(in the rows, 128 means zero)
runs of hidden systems
M, run 1 (8 x 20)
[[143 109 135 116 132 103 137  88 142 130 142 164 105 173 147 134 146 121
  121  95]
 [ 87 134 124 154 124 145 121 146 115 123  94 110 160  83 118 131 125 124
  143 145]
 [172 127 134 116 128 123 138 134 129 131 180 130 118 155 121 125 108 148
  100 117]
 [ 99 130 140 123 125 127 111 119 133 126  93 140 116 116 136 125 166  97
  153 125]
 [131 128 123 141 130 130 160 133 113 115 145 109 135 114 122 144  84 150
  103 144]
 [147 135 125 112 114 130  98 117 146 147 141 127 119 137 112 121 152 108
  145 101]
 [112 135 137 135 140 124 143 131 104 117 104 121 114 122 154 121 121 139
  125 165]
 [139 119 108 138 123 119 131 107 144 132 146 132 147 133 108 149 115 132
  125  95]]
J, run 2 (8 x 20)
[[ 88 120 139 128  93 133 124 126  95 168 112  81 110  91 149 103 120  87
  141 137]
 [156 122  92  99 166 105 156 122 129 112 131 132 113 144 124 143 106 177
  133 145]
 [130 157 113 166 105 155  93 108 150 125 104 117 151 141 138 105 142 101
  150 132]
 [119 101 142 138 140 111 143 142  80 160 147 122 132 134 150  99 103 161
  109 131]
 [145 124 113 122 148 131 113 139 157 107 121 167 161 147 106 135 159 144
  140 109]
 [113 129 172 155 100 147 136 143 118 121 137 129 132 124 146 117 130  98
   93 129]
 [130  94 126  91 131 108 150 130 126 140 150 137 120 118 106 150 127 130
  124  96]
 [133 147 127 110 115 153 134 140 153  92 109 120 114 114 121 143 141  97
  134 153]]
X, run 3 (8 x 20)
[[127 114 171 170  91 146 124 127 103 152 140 123 132 171 200  58 130 103
   93 134]
 [ 96  48 104  78 139 100 184 129 123 133 106 154 130 116 129 152 134 123
  136  98]
 [169 134 121 121  91 189 151 172 171  79 139 127 152 149 128 115 129  98
   95 150]
 [119  92 145 112  91 111 155  91 109 167 144 111  81 145 179 107 121  79
  115 110]
 [132  99  66  78 124 141 178 136 153  99  93 111 128 113 124 145 114 113
  144 154]
 [178 132 101 139  89 155 134 105 152 129 146 105 131 183 164  89 108 107
  114 139]
 [106  75  89 102 121 113 147 110 113 164  93 117 123 143 173  91 131 116
  157 128]
 [152  93  80 125 131 147 167 145 152  94 106 145 172 168 151 109 119 144
  120 144]]
H, run 4 (8 x 20)
[[ 74  87 176 149 158 108 110 168  92 145 119 190 179 113 116 120 165 162
  119  85]
 [137 129 202 145 126 145 146 169 139  78 170 185 145 129 106 163 145 123
   60 103]
 [ 96 119 185 105  96 119 165 118 123 118 156 126  83  70 103 194 124  70
   93  96]
 [141 157 122  82 132 129 175 136 126  93 149  82  71  73  88 191  85 125
  114 173]
 [167 181  79 102 103 135 119  74 161 126 132  57  71 117 116 149 103  94
  161 162]
 [129 156  70 130 140 118 103  86 108 162  88  64 102 131 161  86 104 149
  186 181]
 [157 148  77 167 158 120  68 104 130 158 111 127 171 184 144  69 133 188
  173 136]
 [104 117 156 186 140 127  65 136 112 161 100 177 183 171 166  59 180 148
  143 101]]
M, run 5 (8 x 20)
[[141 188 153 161 111 133 132  58 191  53 134 147  98 122 107 215 135  82
  110 115]
 [ 96 163 150 163  85 124  97 103  74 202 156  34  98  67 125 111  79 100
  137 133]
 [168 175 113  97 195  69 100  79 122 134 145 132  64 153 111 152 127 197
  164 141]
 [104 180 127 240 125 132  85  50 143 110  86 132 162 143 156 132 126 123
  144 132]
 [121 125 150 183 149  93  88 127  67 204 182 118 163 126 112 100  91 200
  117  89]
 [131 169 190 143 186 107  66 140 133 103 123 207 131 150 107 137 198 172
  138 113]
 [ 80 145 216 218 115 128 137 121 100 102 144 155 146  99 135 165 116 116
   66 113]
 [122 159 191 110 127 105  92 144 104 165 197 117  98  66  50 173 128 127
  114  79]]
Q, run 6 (8 x 20)
[[118  78 116 122  79 152 140 136 150 144 127 131 162 134 133 111 141  71
  120  84]
 [129  83 128  83 136 142 184 186 113 105 118 141 127 135 152 112 125 137
  104 160]
 [151 105 105 102  99 142 172 106 176  92 128 144 118 154 141 151 133  79
  113 114]
 [120  89  84  95 101 145 177 141 121 138 108  82 120 117 157 107  99  99
  134 158]
 [172  97  69  83 140 121 165 111 154 116 122 135 116 181 151 117 122 142
  137 136]
 [125 106  66 130 101 154 139 113 156 120  76 113 156 151 164  96 133  94
  158 143]
 [143  68  81 133 129 131 163 136 125 141 120 139 172 180 168  80 111 152
  119 126]
 [141  83  93 106 114 159 139 159 167 109  98 164 176 166 140  97 166 107
  135 115]]
Q, run 7 (8 x 20)
[[146 152 122 210 100 151  88 102 126 155 140 106 171 169 165  70 107 131
  120 127]
 [100  78 139 118 151 106  96 160 105 173 121 175 171 133 121  93 172 156
  147  81]
 [121 144 170 165 138 164 136 176 146  59 116 175 172 127 118 147 150 131
   91 141]
 [117 101 183 129  78 136 152 139 117 146 178 123 118 111 128 136 121  76
   75  87]
 [122 113 143  48 143 120 169 170 115 111 132 125  77  84 103 163 133 122
  122 148]
 [156 166 117 118 115 130 159  76 155  89 135  99  70 128 134 173 101 100
  121 157]
 [127 127  76 111 113 107 123  80 111 182 126  60  98 113 133 119  93 123
  168 131]
 [158 150  76 124 175 112 100 109 130 133 105 125 134 164 131 103 128 189
  174 154]]
R, run 8 (8 x 20)
[[142 111 150 121  86 132  73 136 133 202 180 122 143 136 102  95 156  96
  129  51]
 [106 141 200  94 161 132 134 187 118  76 111 178 100 101 117 152 179 129
  112 155]
 [140 127 141 156  93 118 162  62 159 108 171 136 118 133 116 192  99  92
   85  79]
 [115 158 136  85  91 148 117 146 114 150 128  55  73  65 111 126 122  74
  146 164]
 [164 173 108 116 176  97 136  79 141  86 123 133  76 153 133 164 114 171
  144 166]
 [101 156  87 203 104 140  94  78 134 144  92  82 169 105 129 125 100 116
  161 131]
 [152 153 133 136 160 120  91 167  80 169 157 102 135 133 121  81 110 199
  134 156]
 [128 136 136 160 158 118  71 118 155 121 112 194 175 161 110 124 183 155
  150  86]]
J, run 9 (8 x 20)
[[130 183 105 165 110 157 120 111 142 103 109  78 132 103 121 137  96 116
  137 172]
 [146 132 122 125 138  97 101 105  94 188 157  97 103 147 144  90 111 159
  145 125]
 [112 140 117 154 173 121 102 132 124 108  80 160 161 132 130 122 153 170
  157 146]
 [140 146 160 194 118 138 111 129 120 131 168 138 166 147 127 119 109 146
   88 111]
 [111 107 164 106 139 114 100 163 112 156 146 157 139 109  99 125 165 134
  131  87]
 [123 144 175 127 138 133 151 141 141  72 133 163 112 114 114 174 142 118
   97 133]
 [121 138 141 123  92 124 129  98 136 142 158 100 104  91  96 169 113  83
  124  93]
 [121 148 126  78 139 118 134 134 114 130 118  93  72  86 112 147 123 124
  152 164]]
K, run 10 (8 x 20)
[[126 165  81 194 119 174 127 135 154  80  93  98 195 104 107 142  92 139
  134 167]
 [145 126 134 155 115 112  79 110  94 208 161 106 128 167 162  56 126 147
  138 105]
 [101 116 145 117 179 123 107 179 123 102  86 193 163 121 111 125 185 166
  149 128]
 [146 132 161 191  95 154 139 124 149 101 171 151 168 154 129 140 113 112
   66  99]
 [119 103 175  68 107 117 119 153 108 174 164 124  84 107 115 119 158  91
  121  90]
 [142 147 144  94 153 124 174 131 144  57 124 152  84 118 117 188 131 131
  106 160]
 [120 139 107 145  82 127 141  62 143 140 136  76 109 103 124 161  89  78
  132 112]
 [125 145 105  91 148 114 122 142  91 161 120  72  91  97 123 109 105 155
  162 174]]
R, run 11 (8 x 20)
[[147 174 109 169 173  83  92  56 137 128 141 141 127 141  97 169 116 184
  153 107]
 [108 189 146 203 109 166  61 145 121 139 119  96 178  91 103 108 123 127
  138 141]
 [151 166 189 148 167  95  74 131  94 157 184 154 114 145 111 120 140 187
  113 109]
 [101 165 172 170 126 136  74 126 155 107 125 168 162  94  74 170 172 109
  134  83]
 [133 177 218 163 108 136 116 140 105 122 197 118  99 102 106 155 111 119
   70 125]
 [132 183 165 104 126 105  85  93 145 132 155 126  69  93  72 187 153  98
  150  95]
 [121 219 166 173 128 139 114 103 133  76 126 102  94  81 105 185 107 116
  118 173]
 [148 207 132 167 125 103  76  58 119 162 167  74  90 109  99 155  94 137
  146 120]]
K, run 12 (8 x 20)
[[ 90  85 103 129 107 163 202 161 134  78  82 122 166  93 138 150 102 104
  107 158]
 [192  94  78  89  98 127 152 111 139 172 183  91 116 179 142  94  90 124
  119 110]
 [107  92  92  67 143 136 145 153 136 111  50 141 115 133 163  97 173 108
  174 162]
 [141  84  75 163 122 137 194 111 136 105 123 129 178 164 162 124  73 152
   95 131]
 [149  77  76  76  94 152 116 162 142 182 128 105 152 152 131  64 146  99
  157 105]
 [138  83 121  99 155 135 180 166 127  85  91 173 130 180 188  93 147 148
  111 169]
 [131  53  79 129  89 139 176 111 164 129 130 145 180 157 136 130 117  94
  113  72]
 [151  76 109  54  99 164 171 198 122 138 135 104 118 141 153  75 125 102
  111 155]]
X, run 13 (8 x 20)
[[161 171 140 173 142 122 109  96 137 113 155 138 129 158 125 139 113 156
  110 128]
 [ 91 130 132 135 129 113  86 125 105 170 114 116 137  92 108 122 143 127
  163 107]
 [141 148 143 140 169 122 130 152 116 100 136 147 136 130 114 141 120 182
  113 150]
 [117 146 159 156 120 124  82 109 137 140 139 147 140 122 105 140 157 112
  134  88]
 [102 139 161 132 143 124 133 158  90 130 133 115 122  83 109 143 115 149
  118 146]
 [150 160 148 124 141 116 109 113 147 113 157 144 110 129  92 164 138 135
  124 107]
 [103 170 153 150 122 133 101 125 111 135 121  99 115  84 112 138 126 116
  140 144]
 [142 152 129 132 156 101 119 107 117 134 154 120 112 120 100 157 105 171
  131 123]]
H, run 14 (8 x 20)
[[139 103 119  96 148  98 131  97 156 118 124 176 117 157 121 152 167 127
  143  87]
 [ 92 125 129 164 107 162 155 150 124 101  97 113 165  94 137 132 109 109
  112 153]
 [168 108 126  91 115 117 138 135 121 162 190 113 110 146 116 119 107 133
  108 101]
 [111 125 115  89 137 133 134 134 150  96  78 143 113 113 128 143 166 104
  158 144]
 [141 121 103 162 106 142 162 110 126 122 140  99 146 142 149 125  75 132
  100 141]
 [136 109 105  84 119 127 105 146 126 171 135 109 128 120 105 105 146 120
  160 105]
 [135 123 121 123 146 135 150 134 138  88  96 157 123 163 165 113 144 137
  123 162]
 [118  98 105 160 102 130 134 106 133 151 136 121 172 127 123 127 105 117
  123  88]]

runs to name
run 15 (2 x 20)
[[156 148 157 163 111 178 119 188 127 107 151 127 167 149 136  85 122 136
   86 157]
 [107  72 168  90 130  95 147 127 112 150 142 172 101 135 141 135 161 110
  115  78]]
 => M
run 16 (2 x 20)
[[166 169 105 120 128 132 109 117 152 119 152 101 120 119  85 153 115 135
  141 130]
 [106 159 145 148 126 125 105 102 112 137 103 109 101 119 155 113 137 114
  148 152]]
 => K
run 17 (2 x 20)
[[110 121 202 159  58 141 121 119 115 164 179 113 114 115 142 121 129  55
   79  81]
 [128 140 163  39 149 105 139 159 118 119 148 129  54  76  79 179 148 124
  136 133]]
 => R
run 18 (2 x 20)
[[110 109  96 163 182  82 137  97 110 129 116 157 170 130 114 156 104 201
  140 109]
 [142 162 158 157  98 179  76 178 145 127 143 124 170 122 100  99 155 106
  118 122]]
 => H
run 19 (2 x 20)
[[ 86 121 164 169 127 108 139  97 110 124 124 147 131 109 135 158 123 120
  108 105]
 [145 146 136 112 118 136 117 152 124 141 173 101 127  97  77 145 109 130
  121 115]]
 => K
run 20 (2 x 20)
[[110 132 168 105 147  73 122  71 112 148 140 147  57 123 131 163 148 120
  138  98]
 [105 169 123 140 131 144 139 135 135  90 115  97 130  57  76 189 101 125
  133 155]]
 => K
run 21 (2 x 20)
[[ 87 157 109 109 198  78 110  98 108 116  61 138  88  92 117 162 150 171
  201 160]
 [150 191 112 226 141 146  82 111 149 109 144 126 206 133  84 145  96 183
  123 123]]
 => X
run 22 (2 x 20)
[[161 115 141 122 144 145 108 155 157  99 118 196 153 199 155  84 190 137
  120 124]
 [ 62  78 166 172 100 132 162 129 105 130 105 150 159 110 165 126 131  90
   96 102]]
 => X
run 23 (2 x 20)
[[191 197 120 117 122 134  95  86 179 104 162 115  92 148  93 159 135 118
  140 131]
 [ 88 145 140 172 117 109 113  72  90 163  97  91  95 121 183 101 114 112
  146 150]]
 => M
run 24 (2 x 20)
[[127 123  69  70 111 177 171 171 158  79  72  85 121  88 125 132 125  86
  152 196]
 [177  94  87 122 113 111 186  62 134 133 150 115  93 204 200 105  84 125
  103 138]]
 => Q
run 25 (2 x 20)
[[128 150 179 232 149 137 140 121 122  69 137 185 176 167 157 139 113 170
   63 134]
 [ 90 107 196 144 107 113  79 151 105 191 172 150 156  87  80 135 156 112
  114  39]]
 => M
run 26 (2 x 20)
[[133  98 168  88 131 120 164 170 107 130 177 144 108 114 111 146 124 136
   86 111]
 [133 153 159  98 103 147 134 129 161  90 126 133  87 109 114 163 156  72
  122 134]]
 => X
run 27 (2 x 20)
[[145  99 143  88 102 154 137 155 151 116 122 156 117 166 161  91 174  81
  115 123]
 [ 96  61 105 123 127 112 195 115 123 116 109 146 146 125 147 152 106 124
  112 109]]
 => H
run 28 (2 x 20)
[[174 169  94 213 130 135  98  62 160 115 131 131 167 198 154 108 109 157
  127 131]
 [ 77  79 108 137 137 108  90 145  82 207 100 125 175 115 138  70 144 153
  171  97]]
 => X
run 29 (2 x 20)
[[166 145 158 129 137 128 185 109 140  63 149 148  79 168 166 156 109 129
   74 166]
 [108 105  88 100  77 126 137  87 142 166 125  77 112  88 108 149 113  64
  156  91]]
 => Q
run 30 (2 x 20)
[[146 100 121 132 157 123 129 142 151 100 121 196 172 175 128 124 158 161
  121 104]
 [ 94  93 161 154  89 152 143 149 127 125 125 145 165 115 138 123 142  82
   96 101]]
 => H
run 31 (2 x 20)
[[165 137  92 155 149 129 146  84 203  56 125 187 169 170 100 189 137 144
  119  98]
 [ 96 113 155 140  51 167 125 151 102 177 138  65 128  92 149  84 116  51
  113 123]]
 => K
run 32 (2 x 20)
[[130  97 125 153  76 180 142 152 153 116 115 133 176 156 163  86 140  78
  101 122]
 [115  41 128  83 123 126 189 170 114 131 128 159 139 145 155 110 134 121
   99 110]]
 => Q
run 33 (2 x 20)
[[136 120 128 148 132 123 166  94 148  88 120 158 126 162 158 149 121 124
  104 129]
 [106 105 110 122  92 133 138 124 110 167 131  79 130  96 124 118 104  98
  137 119]]
 => R
run 34 (2 x 20)
[[147  94  50 125  81 148 157  98 154 148 122  84 152 150 146 107  91  94
  142 122]
 [151  82  72  84 143 132 144 156 126 144  99 132 141 179 170  61 136 151
  152 152]]
 => Q
run 35 (2 x 20)
[[136 108 116  86 141  91 154 129  98 166 183  96 103  92  81 165  81 160
  121 103]
 [156 181 117  89 128 161 109 142 175  76 101 117  98 118 107 141 163 101
  158 176]]
 => H
run 36 (2 x 20)
[[162 107  24  73 124 133 166 132 153 138 142  72 144 105  78 152  70 148
  152 129]
 [188 168 114 120 120 151  86 117 148 130 122 113 102 204 183  49 156 123
  149 174]]
 => X
